grid = ((3, 2, 4, 8, 2, 3, 9, 12, 3, 7, 0, 9, 3, 9, 3, 3), (2, 1, 3, 5, 1, 2, 5, 9, 2, 4, 2, 5, 2, 5, 2, 4), (-13, -13, -16, 38, -13, -10, 39, 35, -12, 38, -13, 39, -16, 38, -11, -8), (20, 19, 21, -30, 19, 18, -29, -30, 20, -31, -10, -30, 21, -30, 18, -12), (40, 40, 38, -18, 40, 40, -18, -22, 40, -18, -13, -17, 38, -19, 40, -16), (7, 8, 9, -21, 8, 5, -20, -23, 8, -20, -1, -21, 9, -20, 6, -5), (26, 25, 27, -34, 25, 24, -34, -35, 26, -34, -10, -34, 27, -34, 24, -13), (-16, -16, -18, 30, -16, -14, 30, 28, -15, 29, -11, 30, -18, 30, -14, -7), (36, 37, 35, -21, 37, 37, -21, -25, 37, -21, -14, -20, 35, -22, 37, -17))
What is the minimum? -35
The entry just right of 28: -15

a =
[[86 97 36 87 57 97 64 84 81]
 [ 5  6 13  4 58 16 71 29 26]
 [53 89 60 67 16 94 28 37 26]]
Indices start at 0.
The entry just right of the centre entry is 16
Which number is the entry at row 0, column 2?
A: 36
The entry directly above 58 -> 57
Which number is the entry in row 0 and column 1?
A: 97
Which number is the top-left entry?
A: 86
Which number is the entry just left of 89?
A: 53
The top entry of the column that holds the smallest entry is 87
The entry just left of 64: 97
The entry just right of 6 -> 13
The entry just left of 81 -> 84

M = [[-40, 6, 7, 27, -12, 5, 1, -13, -3, -14, 20], [-2, -1, 5, 18, -27, 16, 10, 8, 5, -28, 24], [-4, -1, -6, 1, -13, 24, 29, -1, -1, -26, 21], [-6, -17, 18, 17, 7, -1, 5, -18, 10, 19, 14]]
The entry just right of -40: 6
The entry just left of -3 is -13
Which number is the entry just left of the largest entry?
Answer: 24
Which number is the first entry in reading order?
Answer: -40
Which number is the entry just right of the largest entry?
Answer: -1
The fifth entry in reading order -> -12
The maximum is 29

Read these off the row that follows.
1) What is the third entry from the left?
2) What is the entry just left of 3?
3) What is the second largest entry?
4) What is the second entry from the right?
5) What is the 2nd entry?
6) What is the third entry from the right?
[-37, -35, -38, -37, 3, 7, -38, 10, 5, 2, 5]
1) -38
2) -37
3) 7
4) 2
5) -35
6) 5

data =
[[-24, 1, 21, -27, 13, 24, -28, 31, 17, -26, 40, 6],
 [11, -7, -20, 17, -24, 1, 21, -27, 13, 24, -28, 31],
 [-20, 17, -24, 1, 21, -27, 13, 24, -28, 31, 17, -26],
 [-9, 11, -7, -20, 17, -24, 1, 21, -27, 13, 24, -28],
 [-7, -20, 17, -24, 1, 21, -27, 13, 24, -28, 31, 17],
 [-15, 7, 1, -9, 11, -7, -20, 17, -24, 1, 21, -27],
 [7, 1, -9, 11, -7, -20, 17, -24, 1, 21, -27, 13],
 [1, -9, 11, -7, -20, 17, -24, 1, 21, -27, 13, 24],
 [17, -24, 1, 21, -27, 13, 24, -28, 31, 17, -26, 40],
 [1, 21, -27, 13, 24, -28, 31, 17, -26, 40, 6, -16]]
Indices start at 0.
What is the entry in the bottom-left corner?
Answer: 1
The entry in row 2 and column 0: -20
The entry at row 1, column 0: 11
What is the top-right entry?
Answer: 6
The entry at row 0, column 0 -> -24
The entry in row 1 and column 2 is -20
What is the bottom-right entry?
Answer: -16
The entry at row 2, column 2 is -24
What is the entry at row 0, column 1?
Answer: 1
What is the entry at row 0, column 2?
Answer: 21
The entry at row 1, column 1 is -7

Questions about the array below.
1) What is the second entry in reading order?
2) What is the first entry in reading order?
3) What is the third largest entry?
4) What is the second largest entry?
5) What is the largest entry?
6) What is the entry just left of the largest entry?
7) What is the minimum?
[[58.03, 125.69, -14.03, -147.81, 136.34, 83.36], [0.23, 136.54, 101.17, -79.47, 210.50, -34.31], [153.06, 123.44, -88.11, -56.86, 40.25, 178.48], [6.91, 136.82, 153.26, -3.51, 210.98, -80.90], [163.21, 123.28, -94.35, 36.33, 16.26, 188.09], [107.91, 123.28, -59.66, -123.41, 84.45, 137.75], [37.54, 126.38, 169.43, 52.42, 183.33, -105.46], [17.99, 131.22, 42.14, -133.67, 181.11, 24.12]]
1) 125.69
2) 58.03
3) 188.09
4) 210.50
5) 210.98
6) -3.51
7) -147.81

[[ -4  -8  -7 -10 -13   3  -1   5 -11   3   7 -12  13 -11   5]
 [ 14  11  13  12  -4  25  21 -11 -11 -21   1 -20  14 -20  -6]
 [  7   1 -19  -8  -7 -11   1   1  28  28  -7  -1  -6   5   2]
 [ -1 -22 -19  -5 -11 -23 -15  37  17  41 -11  11   3  10   3]
 [ 28  15   8   3   5 -22  15 -11 -28   4  16  11  14 -19  -1]
 [-19  17 -14 -13   2   2 -16 -31   0  -5  -4  -8  -8   6   0]
 [ 17  -4 -11 -14   2  -6  15 -24   4 -10  18  -4  -7   5   2]
 [  3 -13 -18 -12  -2 -17  -2  -5  13   7  10  10 -10  10   1]
 [ 23  18   8  23  -1  -7  10  -9   5   2   0  23  -1   5   3]
 [ -5   5   6   0   0   8   2   4  -4   3  -5 -22   7 -15  -2]
 [ -5   8   4   0   1   8   2  -8  -4  -8  -1  -4   3  -4  -2]
 [ -5 -15  -8 -11   6  -5  -4   8   3   0   2   5  -4   5  -3]
 [ 16  12  14  30 -11  19  15   7   3  -8  -6   7  12  -6  -2]
 [ 15  -2  10 -12   8 -17   8  -6 -36   0  14   2  13 -15  -1]
 [  2   2 -11  -8  -6 -16  -8   3  -2  18  -2  -2   8  -8   5]
 [ -8  -1  16   6   6  20   1   4 -15 -20  -1  -7   3  -5  -1]]
Counting starts at 0.
What is the entry in row 2 and column 0?
A: 7
The entry in row 0 and column 1: -8
What is the entry in the bottom-left corner?
A: -8
The entry directly below the largest entry: 4
What is the top-right entry?
A: 5
What is the entry in row 0 and column 0?
A: -4
The bottom entry of the column that holds the smallest entry -> -15
The top entry of the column that holds the largest entry: 3
What is the top entry of the column that holds the smallest entry?
A: -11
The entry just right of the smallest entry: 0
What is the bottom entry of the column that holds the largest entry?
A: -20
What is the minimum?
A: -36
What is the entry at row 1, column 0?
A: 14
The entry at row 0, column 2 -> -7
What is the entry in the bottom-right corner?
A: -1
What is the entry directly above the smallest entry?
A: 3

Questions about the array below. Counting starts at 0.
1) Report the entry just left of -26.
2) Report the entry at row 0, column 0.
3) Report the entry directly above the largest entry.
4) Report the entry just left of the largest entry.
5) Report the largest entry.
6) Report the entry in the bottom-left corner.
7) Report the entry just right of -31.
8) Report the entry in row 2 and column 2.
[[-28 -32  23   3]
 [-23   2 -31   5]
 [-23  28 -14  19]
 [-16   6 -13 -15]
 [ 21 -26  -3  -5]
 [ -4  22   4  25]
 [ 11  -8 -30  -4]
 [  5  14  15  21]
 [ 28  15  10  30]]
1) 21
2) -28
3) 21
4) 10
5) 30
6) 28
7) 5
8) -14

Read these off the row that follows.
1) Give the third entry from the left.
2) Give the 5th-last entry.
 14    7  -15  -19   13   42   -3  -17
1) -15
2) -19

Questions about the row below.
1) What is the 1st entry from the left?
2) What is the first entry from the right?
3) What is the 3rd largest entry?
4) What is the second entry?
5) What is the entry just left of -993?
6) What is the 3rd-last entry?
array([-555, -837,  401,  935,  894,  495, -422, -615, -729, -993])
1) -555
2) -993
3) 495
4) -837
5) -729
6) -615
